In the data rows, the value 500 means zero.
Some points:
tensor([522, 402, 491, 715, 533, 556, 462, 563, 437, 475, 536, 474])
tensor([500, 517, 504, 385, 529, 420, 358, 444, 709, 482, 418, 451])
tensor([432, 588, 462, 647, 559, 660, 394, 524, 549, 275, 544, 452])
tensor([514, 400, 461, 656, 441, 424, 365, 577, 494, 500, 572, 423])
tensor([473, 494, 453, 700, 435, 611, 411, 470, 503, 429, 558, 432])
tensor([430, 586, 455, 634, 573, 645, 382, 501, 573, 293, 549, 443])
tensor([498, 396, 516, 441, 366, 302, 398, 556, 633, 547, 463, 455])
tensor([557, 403, 416, 469, 442, 363, 466, 539, 443, 572, 552, 477])
tensor([515, 379, 467, 668, 431, 441, 387, 565, 494, 488, 546, 429])
tensor([298, 707, 482, 730, 546, 733, 379, 500, 518, 151, 685, 428])
tensor([420, 577, 555, 714, 560, 593, 472, 710, 464, 441, 555, 459])
tensor([528, 407, 503, 716, 528, 514, 511, 718, 423, 545, 488, 464])
tensor([346, 584, 418, 865, 513, 654, 442, 653, 355, 187, 704, 401])
tensor([603, 384, 459, 655, 537, 469, 417, 660, 497, 582, 511, 466])
tensor([452, 484, 442, 695, 456, 602, 415, 513, 491, 375, 541, 453])
tensor([661, 328, 409, 428, 393, 319, 371, 439, 512, 704, 451, 499])
tensor([468, 439, 467, 688, 497, 533, 456, 627, 432, 496, 562, 442])
tensor([599, 393, 372, 533, 310, 434, 379, 430, 414, 633, 489, 450])
tensor([391, 659, 570, 506, 595, 507, 435, 625, 637, 450, 500, 423])
tensor([662, 371, 399, 510, 359, 364, 418, 640, 433, 733, 434, 451])
tensor([679, 297, 412, 455, 381, 329, 397, 431, 503, 684, 442, 524])
tensor([538, 480, 527, 395, 554, 423, 377, 552, 705, 566, 412, 460])
tensor([442, 567, 476, 616, 568, 645, 387, 590, 572, 379, 509, 416])
tensor([474, 482, 563, 549, 498, 504, 432, 772, 459, 500, 521, 420])
tensor([551, 420, 525, 641, 558, 421, 489, 897, 407, 560, 468, 414])
tensor([403, 568, 520, 455, 489, 470, 420, 482, 679, 369, 472, 459])
tensor([494, 389, 450, 649, 467, 426, 391, 620, 502, 427, 542, 440])
tensor([579, 391, 448, 677, 514, 482, 404, 486, 523, 560, 504, 437])
tensor([494, 498, 381, 825, 517, 644, 442, 521, 386, 370, 584, 402])
tensor([465, 531, 427, 705, 428, 616, 418, 520, 490, 409, 548, 409])
tensor([447, 506, 388, 600, 325, 418, 388, 561, 360, 437, 619, 446])
tensor([557, 482, 440, 781, 577, 584, 459, 742, 413, 475, 517, 391])
tensor([510, 469, 387, 809, 522, 616, 465, 528, 402, 337, 583, 439])
tensor([542, 428, 434, 483, 403, 380, 442, 416, 459, 516, 567, 491])
tensor([377, 590, 535, 719, 523, 642, 454, 597, 460, 390, 614, 473])
tensor([403, 546, 472, 805, 525, 627, 453, 476, 404, 383, 653, 457])
tensor([543, 479, 517, 399, 536, 374, 414, 594, 745, 562, 361, 450])
tensor([463, 519, 468, 671, 468, 616, 420, 613, 469, 484, 537, 419])
tensor([498, 459, 502, 644, 512, 550, 472, 553, 498, 426, 544, 489])
tensor([448, 578, 470, 628, 571, 644, 374, 582, 584, 360, 510, 435])
tensor([487, 405, 420, 678, 492, 481, 416, 471, 541, 484, 558, 464])
tensor([531, 468, 469, 700, 497, 554, 498, 724, 467, 495, 460, 461])
tensor([599, 354, 413, 448, 396, 231, 428, 519, 499, 503, 565, 503])
tensor([536, 443, 490, 554, 437, 418, 455, 618, 428, 635, 506, 496])
tensor([586, 383, 450, 659, 517, 503, 398, 490, 527, 575, 511, 441])
tensor([531, 404, 469, 496, 376, 386, 409, 362, 671, 584, 425, 471])
tensor([701, 282, 416, 439, 385, 305, 402, 532, 488, 773, 432, 526])
tensor([404, 540, 534, 403, 501, 480, 400, 544, 654, 451, 433, 449])
tensor([585, 378, 355, 526, 327, 410, 356, 435, 446, 601, 484, 456])
tensor([490, 525, 524, 458, 521, 485, 432, 455, 665, 447, 432, 462])
tensor([328, 592, 506, 754, 438, 620, 393, 635, 414, 252, 692, 407])
tensor([477, 536, 554, 430, 498, 424, 418, 599, 613, 429, 447, 405])
tensor([676, 339, 487, 439, 400, 257, 455, 816, 405, 749, 406, 467])
tensor([583, 405, 531, 448, 426, 246, 449, 764, 634, 650, 386, 434])
tensor([357, 602, 510, 744, 516, 640, 469, 509, 467, 299, 653, 486])
tensor([485, 495, 410, 827, 517, 665, 438, 510, 393, 390, 594, 420])
tensor([500, 413, 494, 452, 367, 301, 400, 558, 625, 518, 465, 470])
tensor([498, 551, 505, 637, 609, 598, 426, 694, 583, 409, 484, 408])
tensor([462, 468, 423, 769, 500, 555, 403, 673, 386, 335, 587, 380])
tensor([399, 581, 502, 741, 528, 643, 483, 589, 462, 386, 600, 485])
tensor([485, 452, 521, 625, 483, 504, 493, 686, 448, 395, 539, 481])
tensor([519, 476, 394, 785, 557, 629, 441, 625, 405, 428, 554, 433])
tensor([519, 435, 472, 669, 494, 502, 448, 673, 403, 453, 556, 418])
tensor([617, 419, 521, 610, 558, 444, 458, 717, 559, 601, 427, 483])
tensor([673, 318, 411, 429, 359, 319, 358, 416, 505, 714, 423, 487])
tensor([560, 464, 426, 798, 587, 590, 504, 766, 423, 463, 488, 402])
tensor([683, 301, 398, 434, 394, 308, 379, 545, 503, 797, 424, 499])
tensor([469, 479, 487, 634, 439, 516, 393, 742, 455, 462, 562, 389])
tensor([666, 357, 491, 423, 415, 252, 438, 815, 410, 752, 414, 453])
tensor([507, 426, 482, 482, 371, 388, 380, 365, 655, 589, 432, 472])
tensor([509, 394, 451, 651, 497, 484, 409, 552, 543, 562, 523, 454])
tensor([523, 429, 497, 688, 492, 488, 466, 670, 417, 464, 540, 427])
tensor([464, 432, 463, 695, 497, 559, 443, 643, 448, 512, 542, 449])
tensor([373, 601, 517, 742, 491, 655, 440, 469, 465, 339, 622, 456])
tensor([555, 415, 426, 481, 433, 360, 467, 519, 427, 575, 556, 492])
tensor([526, 485, 491, 657, 502, 535, 435, 715, 506, 543, 483, 399])
tensor([497, 455, 529, 631, 516, 557, 455, 638, 487, 485, 498, 478])
tensor([523, 458, 543, 362, 513, 304, 410, 753, 728, 507, 363, 429])
tensor([361, 606, 514, 715, 500, 649, 469, 517, 464, 295, 627, 486])
tensor([565, 416, 454, 666, 529, 475, 406, 563, 507, 509, 521, 461])
tensor([317, 699, 487, 728, 515, 665, 377, 581, 492, 149, 692, 385])
tensor([594, 405, 499, 689, 580, 487, 492, 769, 447, 576, 474, 463])
tensor([362, 609, 443, 877, 488, 650, 414, 602, 343, 226, 728, 378])
tensor([533, 442, 490, 587, 516, 483, 402, 536, 555, 471, 502, 488])
tensor([421, 569, 455, 865, 573, 655, 476, 742, 364, 350, 631, 397])
tensor([535, 504, 584, 395, 570, 363, 462, 828, 621, 524, 361, 425])
tensor([507, 458, 390, 785, 559, 633, 441, 615, 414, 425, 532, 427])
tensor([533, 411, 414, 492, 419, 369, 478, 443, 428, 481, 573, 506])
tensor([503, 557, 511, 640, 606, 610, 396, 680, 566, 418, 472, 403])
There is one direction along which these points spread out most. How far along it is each point below, from 0 to 99? 50 is the average, and the first point above lies past it.
tensor([586, 383, 450, 659, 517, 503, 398, 490, 527, 575, 511, 441]) 45
tensor([477, 536, 554, 430, 498, 424, 418, 599, 613, 429, 447, 405]) 43
tensor([346, 584, 418, 865, 513, 654, 442, 653, 355, 187, 704, 401]) 83
tensor([519, 476, 394, 785, 557, 629, 441, 625, 405, 428, 554, 433]) 63
tensor([599, 354, 413, 448, 396, 231, 428, 519, 499, 503, 565, 503]) 31
tensor([503, 557, 511, 640, 606, 610, 396, 680, 566, 418, 472, 403]) 58
tensor([432, 588, 462, 647, 559, 660, 394, 524, 549, 275, 544, 452]) 67
tensor([528, 407, 503, 716, 528, 514, 511, 718, 423, 545, 488, 464]) 51
tensor([676, 339, 487, 439, 400, 257, 455, 816, 405, 749, 406, 467]) 21
tensor([526, 485, 491, 657, 502, 535, 435, 715, 506, 543, 483, 399]) 50
tensor([509, 394, 451, 651, 497, 484, 409, 552, 543, 562, 523, 454]) 46
tensor([464, 432, 463, 695, 497, 559, 443, 643, 448, 512, 542, 449]) 55
tensor([507, 458, 390, 785, 559, 633, 441, 615, 414, 425, 532, 427]) 63
tensor([679, 297, 412, 455, 381, 329, 397, 431, 503, 684, 442, 524]) 23
tensor([666, 357, 491, 423, 415, 252, 438, 815, 410, 752, 414, 453]) 21
tensor([403, 546, 472, 805, 525, 627, 453, 476, 404, 383, 653, 457]) 70
tensor([473, 494, 453, 700, 435, 611, 411, 470, 503, 429, 558, 432]) 59
tensor([485, 452, 521, 625, 483, 504, 493, 686, 448, 395, 539, 481]) 54
tensor([494, 389, 450, 649, 467, 426, 391, 620, 502, 427, 542, 440]) 49
tensor([442, 567, 476, 616, 568, 645, 387, 590, 572, 379, 509, 416]) 61
tensor([617, 419, 521, 610, 558, 444, 458, 717, 559, 601, 427, 483]) 40
tensor([357, 602, 510, 744, 516, 640, 469, 509, 467, 299, 653, 486]) 72
tensor([560, 464, 426, 798, 587, 590, 504, 766, 423, 463, 488, 402]) 60
tensor([594, 405, 499, 689, 580, 487, 492, 769, 447, 576, 474, 463]) 47
tensor([485, 495, 410, 827, 517, 665, 438, 510, 393, 390, 594, 420]) 68
tensor([498, 396, 516, 441, 366, 302, 398, 556, 633, 547, 463, 455]) 31
tensor([500, 517, 504, 385, 529, 420, 358, 444, 709, 482, 418, 451]) 38
tensor([662, 371, 399, 510, 359, 364, 418, 640, 433, 733, 434, 451]) 27
tensor([661, 328, 409, 428, 393, 319, 371, 439, 512, 704, 451, 499]) 23
tensor([377, 590, 535, 719, 523, 642, 454, 597, 460, 390, 614, 473]) 68
tensor([494, 498, 381, 825, 517, 644, 442, 521, 386, 370, 584, 402]) 68
tensor([361, 606, 514, 715, 500, 649, 469, 517, 464, 295, 627, 486]) 71
tensor([523, 429, 497, 688, 492, 488, 466, 670, 417, 464, 540, 427]) 53
tensor([510, 469, 387, 809, 522, 616, 465, 528, 402, 337, 583, 439]) 67
tensor([463, 519, 468, 671, 468, 616, 420, 613, 469, 484, 537, 419]) 58
tensor([490, 525, 524, 458, 521, 485, 432, 455, 665, 447, 432, 462]) 44
tensor([579, 391, 448, 677, 514, 482, 404, 486, 523, 560, 504, 437]) 45
tensor([465, 531, 427, 705, 428, 616, 418, 520, 490, 409, 548, 409]) 61
tensor([565, 416, 454, 666, 529, 475, 406, 563, 507, 509, 521, 461]) 48
tensor([500, 413, 494, 452, 367, 301, 400, 558, 625, 518, 465, 470]) 33
tensor([430, 586, 455, 634, 573, 645, 382, 501, 573, 293, 549, 443]) 65
tensor([531, 404, 469, 496, 376, 386, 409, 362, 671, 584, 425, 471]) 33
tensor([701, 282, 416, 439, 385, 305, 402, 532, 488, 773, 432, 526]) 18
tensor([543, 479, 517, 399, 536, 374, 414, 594, 745, 562, 361, 450]) 32
tensor([599, 393, 372, 533, 310, 434, 379, 430, 414, 633, 489, 450]) 35
tensor([603, 384, 459, 655, 537, 469, 417, 660, 497, 582, 511, 466]) 44
tensor([391, 659, 570, 506, 595, 507, 435, 625, 637, 450, 500, 423]) 53
tensor([328, 592, 506, 754, 438, 620, 393, 635, 414, 252, 692, 407]) 75
tensor([515, 379, 467, 668, 431, 441, 387, 565, 494, 488, 546, 429]) 48
tensor([447, 506, 388, 600, 325, 418, 388, 561, 360, 437, 619, 446]) 51
tensor([557, 482, 440, 781, 577, 584, 459, 742, 413, 475, 517, 391]) 60
tensor([519, 435, 472, 669, 494, 502, 448, 673, 403, 453, 556, 418]) 54
tensor([469, 479, 487, 634, 439, 516, 393, 742, 455, 462, 562, 389]) 54
tensor([487, 405, 420, 678, 492, 481, 416, 471, 541, 484, 558, 464]) 50
tensor([533, 411, 414, 492, 419, 369, 478, 443, 428, 481, 573, 506]) 41
tensor([533, 442, 490, 587, 516, 483, 402, 536, 555, 471, 502, 488]) 47
tensor([523, 458, 543, 362, 513, 304, 410, 753, 728, 507, 363, 429]) 30
tensor([531, 468, 469, 700, 497, 554, 498, 724, 467, 495, 460, 461]) 53
tensor([404, 540, 534, 403, 501, 480, 400, 544, 654, 451, 433, 449]) 44
tensor([535, 504, 584, 395, 570, 363, 462, 828, 621, 524, 361, 425]) 35
tensor([538, 480, 527, 395, 554, 423, 377, 552, 705, 566, 412, 460]) 34
tensor([452, 484, 442, 695, 456, 602, 415, 513, 491, 375, 541, 453]) 60
tensor([673, 318, 411, 429, 359, 319, 358, 416, 505, 714, 423, 487]) 21
tensor([468, 439, 467, 688, 497, 533, 456, 627, 432, 496, 562, 442]) 55
tensor([498, 551, 505, 637, 609, 598, 426, 694, 583, 409, 484, 408]) 58
tensor([507, 426, 482, 482, 371, 388, 380, 365, 655, 589, 432, 472]) 33
tensor([514, 400, 461, 656, 441, 424, 365, 577, 494, 500, 572, 423]) 47
tensor([420, 577, 555, 714, 560, 593, 472, 710, 464, 441, 555, 459]) 63
